One turn moves each row of this set onto another row. After a few examples, where does it send each row asked below?
Roki: 15,-7,36,28,44,25,19,32,14,7,-41,33,-6,-50,-16,30,22
Nim: -33,5,5,22,23,0,26,-10,22,-15,-18,-8,-17,-72,1,12,31
dele: 4,19,-6,-15,44,-8,-50,-13,-30,-12,-49,10,30,-35,14,-16,-2
zadu: 15,12,14,44,-6,-9,-38,21,38,-9,-49,13,-15,24,50,5,19
nofo: -23,25,55,39,-2,2,-9,-17,-10,8,-53,-24,-19,-33,4,33,32
fod: 1,-8,44,-40,-20,11,-18,26,13,-3,-63,48,21,-28,0,21,-8
Rek: -14,35,38,42,1,-23,-2,42,19,-28,-33,0,-29,-7,-30,7,41
toze: -21,42,-2,-72,-13,25,-3,29,5,2,-51,5,-14,-21,6,8,4
gomi: -8,11,2,8,11,14,-5,-29,5,18,-19,-14,-26,16,64,11,38
fule: 4,3,-9,31,7,-44,9,12,52,21,-10,-12,-29,-15,5,29,-3
fuge: 15,-37,0,-14,-37,5,-6,7,-38,-12,-27,-47,-12,-4,0,-6,33
zum: -9,34,-5,-18,26,-33,-36,-10,-27,-8,-48,16,29,0,-14,-32,20
las: -6,12,59,-63,-17,11,-18,-4,-23,8,-30,2,3,-9,11,21,23
Bamup: -8,9,-20,-24,54,-21,-14,10,-39,-3,-29,36,12,-8,-3,-22,13
bigit: 31,-2,16,14,18,41,4,-17,36,25,-39,37,22,24,10,4,32
leke: -7,39,-35,18,-4,35,6,7,44,-9,-38,16,-14,38,8,-9,17
Lobi: 10,-21,-3,24,21,25,3,-11,37,-33,17,16,0,-4,34,-3,23
luf: 27,0,20,29,23,11,3,0,17,32,-4,-21,-26,-3,4,55,-16
nopem: 8,59,16,3,30,36,18,25,18,12,-43,-12,-17,-21,-38,8,43
vuri: -29,11,-9,2,26,-18,-34,-1,-53,-24,-42,29,8,-2,0,-8,-13
nek: 23,-43,-23,-16,-29,24,15,15,-8,10,-68,-2,15,-22,-22,-6,16
nem: 13,0,17,43,-1,-16,13,10,37,22,-14,10,-14,19,-33,40,-13
Vok: 34,-20,-4,-14,-33,-11,-18,46,-18,-1,-57,-39,-12,1,4,-12,36
Nizo: -33,4,12,-55,-24,11,2,2,14,-44,-7,18,8,-34,-11,-2,3
Kese: 32,-15,-36,-14,-29,25,-5,48,-5,-8,-70,-23,-6,-11,-13,-10,9
Lut: 11,25,1,-7,45,9,-43,9,-44,-27,-35,21,24,3,-16,-13,-7
Likop: 0,7,38,-44,-15,-16,-30,59,7,-40,-19,17,-13,-18,15,5,6
bugak: 21,-55,-5,-9,-35,13,-2,-6,-9,-19,-33,-25,22,-30,-13,-12,24
vupav: 24,23,-2,11,17,-6,13,-11,58,17,11,-28,-6,-10,-25,17,9
boko: 11,37,-1,31,-4,7,-7,-15,43,26,-33,-37,-14,-6,-11,41,-19

zum -> dele
leke -> gomi
nopem -> nofo
And these:
Vok -> bugak
fule -> vupav
Likop -> Nizo

One turn moves each row of this set onto another row. After a few examples, where does it send each row asked below?
nar: -3,18,57,-35,15,6,0,-8,11,9,32,-32,-11,20,-17,0,-7,-23
zal: -43,22,-33,34,1,8,-2,27,-25,17,23,-6,-7,-23,3,0,6,-11
Zame: -21,-33,-20,-25,-14,-1,-45,-7,7,-31,7,24,3,30,-38,-19,-1,40
lirak: -42,22,-15,-19,32,-24,-51,-16,-14,-12,25,-27,22,-3,-40,-24,-21,0
nebu: 40,-2,0,16,-16,-51,8,-31,18,21,2,18,22,-62,-42,2,4,22
Zosam: 14,14,-16,-15,-25,-7,11,12,-16,22,0,57,20,-42,-6,8,42,0
suvo: 31,-23,-4,17,-1,-37,23,-32,42,38,22,12,23,-45,-60,-12,4,12
zurid: -38,12,11,19,17,-7,-3,-21,66,-17,-18,-5,26,21,-33,8,-16,-8
tipab: 47,-22,-4,-22,23,17,13,-6,5,9,-12,-10,1,-43,-21,-49,-35,18
vuko: 51,-8,-5,-25,20,-3,-6,-2,-9,10,-14,-22,2,-53,-12,-44,-31,17
nin: -2,6,67,-24,0,9,28,1,33,6,7,-6,-6,19,-22,-16,-12,-25
kep: 53,-41,-7,-32,9,-8,-10,7,15,22,-4,-22,1,-31,-26,-53,-18,18
lefef: 14,-2,-30,-28,-9,1,-16,2,-21,33,39,32,14,-20,-13,20,54,3
gezo: 35,-11,-19,1,12,-22,-13,-53,4,29,46,-4,7,-42,-46,18,8,29
ger: -5,-6,-17,-12,10,15,36,4,19,51,32,40,27,-23,-36,-10,35,-28
vut: -41,4,-31,34,-14,-18,-2,50,-2,28,19,-12,3,-16,-7,-14,16,-21
nabuk: 9,5,67,-32,-26,-27,5,20,29,3,-5,-11,-4,14,-14,-14,3,-19
pidaf: -29,32,2,-4,-5,-24,-20,-5,-11,-41,-33,24,25,-23,-26,-29,-28,18
kif: 13,22,63,-33,-23,-9,-6,3,-2,-16,-7,-4,-13,9,2,5,-3,-1
tuvuv: -26,7,-3,2,7,0,-40,-30,36,-30,-4,-7,7,34,-17,36,-2,20
Moke: -41,-18,-35,36,-10,26,18,34,6,20,21,17,-11,4,-10,-10,12,-2
Kodeb: -42,-6,-2,-3,24,27,11,-21,23,-22,1,30,17,10,-52,-41,-33,10
kuz: -6,19,-25,-19,24,19,9,-11,-18,44,48,21,21,-30,-22,10,31,-21
zufe: 47,-21,-10,-30,26,-7,-15,2,1,24,4,-39,3,-40,-23,-47,-24,11
Dotir: -24,5,10,14,-12,-34,-21,-4,64,-21,-32,-1,25,20,-25,10,-3,1
Debor: 11,0,51,-43,-10,12,-13,-7,3,-7,24,-13,-24,32,-7,12,4,3
pes: 3,11,-11,-11,-15,-29,18,24,10,46,10,35,37,-41,-25,-12,40,-29
Fub: -39,14,0,7,27,-3,-30,-30,48,-12,5,-24,18,28,-29,24,-10,-5
Guve: 25,-8,-9,14,24,-8,21,-54,21,34,38,5,16,-47,-56,1,-7,13
Bimaz: -34,-18,-6,-14,-7,-51,-31,18,36,-3,-3,-5,31,11,-55,-50,-4,-3
lofil: -36,9,-28,40,-19,14,16,36,-13,4,0,25,-8,-19,3,-6,5,1
bimu: 54,-39,-11,-30,13,17,-4,-5,6,10,-3,-11,-7,-27,-22,-45,-24,30
Mam: -33,-18,-40,26,-26,-1,-15,44,-5,20,27,1,-12,3,-3,-2,28,2
vapa: 46,-15,-11,5,-17,-26,-5,-44,4,12,18,26,6,-46,-37,17,12,44
Dobep: -21,23,7,9,-9,-27,-39,-17,34,-36,-30,-1,17,14,-10,28,-3,16

vapa -> Guve
nar -> nabuk
Mam -> Moke
And these:
kuz -> pes
vuko -> zufe
Bimaz -> Zame
Dobep -> Fub

One turn moves each row of this set onto another row. After a few examples, where does it send each row asked below?
puv: 30,5,-21,-21,-30,31,8,-82,3,1,5,12,2,-11,-7,-37,6,28,-18,-16,-5
pok: 28,-33,6,-4,25,8,19,9,-13,-33,25,13,-3,-39,32,38,27,-19,43,-20,3
damep: -19,-20,44,14,-4,18,-53,-40,22,19,-18,4,-18,21,5,11,45,11,-8,-28,-35
zud: -4,10,2,-43,12,18,46,20,-5,-9,11,-28,3,6,6,-27,9,-34,1,-16,5
Sez: 62,21,-21,2,16,-21,1,-3,-28,13,36,-18,21,13,-36,21,11,-12,2,-34,-2
bavu: 5,-33,-8,-27,39,10,-18,-28,-31,-39,30,-2,35,-7,9,29,27,-16,10,29,-1
fupo: 49,-13,42,8,6,40,39,-29,11,6,-6,-17,-6,-13,19,-39,4,29,-18,-32,17
Lus: -2,7,9,-12,37,7,-29,-1,14,-33,-1,-36,-25,-65,5,38,8,-7,-8,-12,-56
vavo: 26,-28,67,-1,4,8,-34,-9,27,19,-17,-22,-3,27,-3,-14,17,10,-14,-16,13
Loko: 51,-15,20,23,43,-6,-34,-24,-35,1,40,-40,18,-8,-7,41,-5,-13,-23,-16,-16
gog: -18,9,20,28,39,29,8,10,-5,2,10,-34,-20,-22,-10,36,25,-6,11,-56,-58
duvu: 26,-25,18,54,7,29,28,-21,-54,14,-17,-3,-6,-40,15,24,-5,10,22,-8,-3
Fopav: 22,-46,-20,6,-55,23,24,-19,-37,-2,11,-6,21,-1,-30,14,37,7,-20,-10,-34
runi: 41,-7,44,-9,3,32,25,-29,15,16,-17,-10,-7,-6,15,-45,9,38,-16,-33,19
Rut: 30,3,9,-22,21,42,63,-10,-19,-12,18,-33,-11,-33,-4,-4,-16,11,-8,-50,-15
Lofo: 9,4,-51,-14,-28,14,-19,-55,-44,17,21,17,-20,-54,-9,-10,6,-3,-18,-30,-7
Tivi: -19,20,28,32,23,5,-30,-40,34,7,5,22,-2,-31,2,5,30,30,22,-49,-41
bivi: -12,-35,3,13,-11,23,-43,-18,-54,37,-9,-13,-38,-1,7,5,40,-22,-32,-25,-1
tov: -18,-24,-40,7,43,29,3,-45,-39,-10,8,-22,8,-31,21,-5,63,7,-20,17,-5
sud: 32,-37,64,5,11,10,-30,-10,27,17,-14,-22,8,21,-6,2,11,-2,-27,-6,18
savil: 1,1,20,-15,-16,32,-11,25,-24,6,-21,-15,26,-3,17,-18,41,-31,-15,33,-15
gule: -1,-16,-2,20,5,35,-52,19,-22,4,-16,-21,-29,-48,38,-8,31,-17,-7,-2,-36
difi: -1,33,13,2,0,-18,-25,-14,-6,1,11,6,47,-55,-49,39,22,-8,-3,9,-26
Nemuf: 41,-23,-23,-9,-31,13,16,-14,-9,-1,-3,11,-24,-36,33,39,75,-26,4,-18,-11
Keb: 10,26,0,-11,9,-10,-31,-55,44,1,25,19,26,-32,-27,-15,-4,27,10,-26,-16
tuman: -14,-26,27,17,4,22,-53,-42,11,23,-22,13,-20,22,6,25,52,5,-20,-31,-32
mit: 51,6,-32,-14,-3,-11,1,-14,20,10,-10,-43,0,-21,-12,39,58,-36,-14,19,-3
baz: -13,16,-24,-40,5,-15,23,-27,-23,-4,17,9,-31,-44,17,-23,27,-19,-20,-37,25
Teg: -13,-49,-18,10,1,3,7,-48,-22,12,11,-11,14,-24,-29,47,44,10,-61,-20,-37
nef: -10,28,4,-46,8,-27,-10,-43,-6,-25,-1,6,-2,-70,-6,31,36,-7,-34,2,-14
Vima: 2,9,-19,37,35,-6,43,-29,-32,39,-21,11,-10,-40,-16,36,19,12,4,-36,8
kom: -14,20,16,39,35,5,-19,-26,29,-1,4,23,-5,-26,-6,14,40,31,22,-58,-38
raku: 27,-11,56,-22,-1,4,6,4,-31,8,-10,-22,38,-14,-29,10,16,-10,-38,20,25
Poren: 16,4,-35,24,58,5,25,-8,9,6,-5,-61,-6,-45,0,3,46,-5,-3,4,8
Dera: 26,7,-8,-36,-17,26,5,-74,20,9,1,12,6,-15,-7,-40,1,38,-20,-22,-5
tilir: 15,28,-10,-2,6,-17,-26,-48,36,-12,24,18,30,-26,-45,-7,-1,23,16,-16,-10

puv -> tilir
baz -> nef
Teg -> Loko
And these:
runi -> Dera
raku -> Rut
tov -> bavu

One turn moves each row of this set onto another row. After a few examples, where does it send each row asked below?
fetun: 32,7,10,18,-38,52,7,-14,-13,-22,-37,30
zofip: 10,-50,0,-13,7,31,-48,-39,-39,-56,-29,16
Viku: 17,-58,8,-12,-3,20,-42,-32,-39,-62,-26,22
Tek: -31,12,21,37,-30,48,-12,4,20,-24,45,13
zov: -8,16,28,17,-29,43,-10,19,21,-8,46,8
Dubu: -46,-43,11,-10,7,19,-53,-5,-7,-34,47,9
leme: 31,-59,7,-16,1,23,-45,-16,-32,-33,-36,18
pega: -26,-52,15,-9,14,25,-61,3,-7,-43,41,-8
Safi: 37,13,26,21,-31,46,-3,-13,-19,-27,-39,33
Voz: 43,4,26,28,-33,47,-1,-12,-13,-24,-39,15
volub: -32,-59,27,-20,10,25,-44,-7,13,-44,37,11
satad: -38,3,42,1,19,22,-18,17,-50,-52,3,20
zonub: -16,7,30,13,-36,42,-8,15,15,-8,51,6
gupiz: 6,-56,-2,-6,0,28,-48,-26,-33,-55,-43,18
loren: -34,-47,16,-7,7,20,-65,7,-1,-41,41,-4
Kuviz: -4,18,22,19,-37,41,-12,20,21,-15,46,11
kub: -34,-49,18,-6,2,26,-66,8,8,-45,40,-6
Divar: 33,10,0,41,-39,44,-11,-5,-24,-12,-29,20
zunon: -14,25,50,-4,-2,66,-46,-15,-43,-16,12,-5
vuk: -43,-47,11,-9,5,19,-50,-2,-5,-34,45,-13
Ris: -16,16,37,25,-33,35,-5,24,15,-5,34,4
fov: 5,-59,-3,-9,4,36,-48,-19,-27,-50,-45,18
fopu: -16,-10,20,-13,-6,-17,8,-12,-25,-57,-18,-13
nirok: -20,17,28,30,-22,46,-11,13,16,5,33,2
Dib: 8,13,28,-20,-29,28,-20,-45,-17,-23,-11,-40
mutip: 23,13,14,24,-43,45,6,-15,-9,-17,-37,33
Bol: 13,-48,0,2,7,27,-48,-26,-32,-52,-47,21
sotef: 33,6,1,14,-35,50,4,-10,-14,-21,-37,35

loren -> gupiz
Voz -> nirok
And these:
mutip -> zonub
Ris -> vuk
fov -> sotef
Tek -> volub
satad -> fopu

One turn moves each row of this set onto another row. After a few examples, where does it send each row asked below?
lisop: 34,-12,-4,-49,54,-7,19,38,-38,20,0,-7,-21
duba: 23,25,-16,-36,33,-30,32,24,-13,-6,11,0,-27
bonil: 20,-31,-2,28,-27,-10,15,7,8,0,-21,41,-33
Nove: -7,25,30,-12,63,21,-7,4,0,2,-6,11,13
buvol: -13,2,-24,24,-24,-8,20,-12,-6,-14,-6,39,3
Popul: -29,42,22,-14,15,26,-2,-14,-7,0,-23,-8,-2
daf: 25,-17,2,43,24,-26,-15,-9,-14,19,19,5,15
Fede: 6,-33,-60,-21,-9,-7,16,11,-33,-7,22,1,-29
zomu: -12,-22,56,-34,-12,16,7,56,-30,17,-20,12,18
Suk: -34,-31,-55,-40,-7,24,-2,18,-14,29,0,0,0
kar: 8,-50,54,-40,-4,19,21,13,26,-1,-6,13,10
Zos: -27,-43,-50,-36,-17,-6,24,31,-27,6,-10,-17,-6
fafo: -21,-15,0,24,-37,-26,31,12,4,-3,-34,26,2
gulav: 4,-39,41,-38,-35,35,-6,22,17,-1,-11,-11,-9
suz: -35,25,17,-16,31,9,-11,4,9,2,-7,-38,25
Nofi: 21,-4,1,-51,41,-38,46,24,-4,10,-12,-28,-6
likip: -16,39,-13,-7,39,8,-25,10,-15,7,19,-17,11
mabiv: -6,-12,-43,-35,-23,24,13,41,-30,7,-16,19,-33
Fedo: -7,-62,47,-38,10,21,13,28,-16,15,1,10,30
Tibo: 50,-20,2,-36,36,-29,34,0,-10,31,-8,-18,-17
nema: 3,-45,16,39,7,-27,-18,-6,0,21,0,-31,12
met: 23,-33,53,-32,-35,11,2,47,-18,18,-16,-11,-12
visob: 2,-43,14,37,20,22,-37,-13,5,6,9,3,2
lumup: -12,-7,13,8,-8,-38,33,18,14,13,-23,51,-20
kefus: -6,-60,13,26,13,-10,-30,-2,-32,27,13,-22,-20

mabiv -> visob
Zos -> nema
gulav -> Fedo
And these:
kefus -> Tibo
Fede -> daf

